Each named turn below is shown by a few rows before and after it. Which turns, in which order, take the first row of each later pair to the second? The first pair is answered.
temap (before -> after):
[-16 -15   9   3   9  -2  13  -9  10   1   4  -5  14]  ->  [  3  -9   5  13  -1 -11  16 -10 -10  -5   9  -1   4]
[ 24   5 -12  27 -31 -12 -11  17   8  13   6   3  -2]  ->  [-37  -3  -7   8   5  11 -19  -6  25  15 -20  11   5]
[ 28  -3  25  30 -35   4 -15  -2   2  11  13  -1  10]  ->  [-33  -9  20  17   1  30 -17 -35  14  12 -11  12   9]
Miva (before -> after):
[ -7  16  12 -18  31  39   9  11  -9   0 -21  -9  13]  ->  [  6  21   0 -23  30  36  17  11 -20  -7 -19 -13   6]
[ 22   8  -4  19   1  -3  31 -17 -29 -16   4  29 -19]  ->  [ 17   7  13  35  -5   3  21 -19 -14   0  -6  38 -16]
[-20 -12   2 -36  12   4   9   3  22  -7  11 -19  12]  ->  [ -4  -7  -8 -37  12  -8  23   4   2 -22  17 -20   8]
Gom (before -> after):
[ -6 -24  24  19 -15 -20 -25  -8  38  20  -2 -10   6]  ->  [ 33 -10 -13   8 -22 -45  12  -3 -19  -6  11 -15 -10]
[ 13   5   3  19 -23 -19  14  -6 -14  -9  11 -13 -17]  ->  [-26   5   3   9  -2  -5  18 -28  -9  -9  -7  -3 -18]
[  1  10   8  25  12   2  12   3 -36  10 -10   9  -7]  ->  [-10   7  18  27  14  11   3   3 -14  18 -13   8  -9]
Now pairs of rows:
Between the rows of a pair lie 2 to 3 turns.
[ -9  23   7  38 -19  -6  -6 -12  23  29 -26  32  -1]  ->  [-12  30 -42  -3   1 -12  32 -20 -16  -9 -26  21  -9] => Miva then Gom then Gom
[-14  -8  42  25  -1  18 -20  18  55  12 -14  -4  23]  ->  [-20  -7   2 -35  33   7   9  33  37 -18  -8 -36  30] => Miva then Miva
[  8  -2 -21 -40   7  -4   8  13 -20 -18 -26   8   2]  ->  [ 31 -11  17  -9 -24   1 -25  32  10  10 -17  10  11] => Miva then Gom then Gom
[ 23 -12  53  50  -9 -11 -18  -9  35  40  -2  30   4]  ->  [ 43   8   0  41  -8 -33  32 -26 -41   1   4  41 -18] => temap then temap then Gom
[ 50   6  -7 -16 -29 -28  12  44  22   7  38 -25 -14]  ->  [-40  -9  24 -22  16   9 -11  -2  73  28  -1   3  -6] => Gom then Gom
[-44  -9  13   9  -1  29  -8 -15  17   0 -11  28   1]  ->  [  4   5 -26  -2 -17  -1  22  -5 -37 -36   8  22  -9] => Gom then Gom
[ 18   8  -6  12 -11  -9  10   4 -27 -11   6 -10  -5]  ->  [  8   6  20  28 -20  -3  -5   3  -4   8   2   4  -6] => Miva then Miva
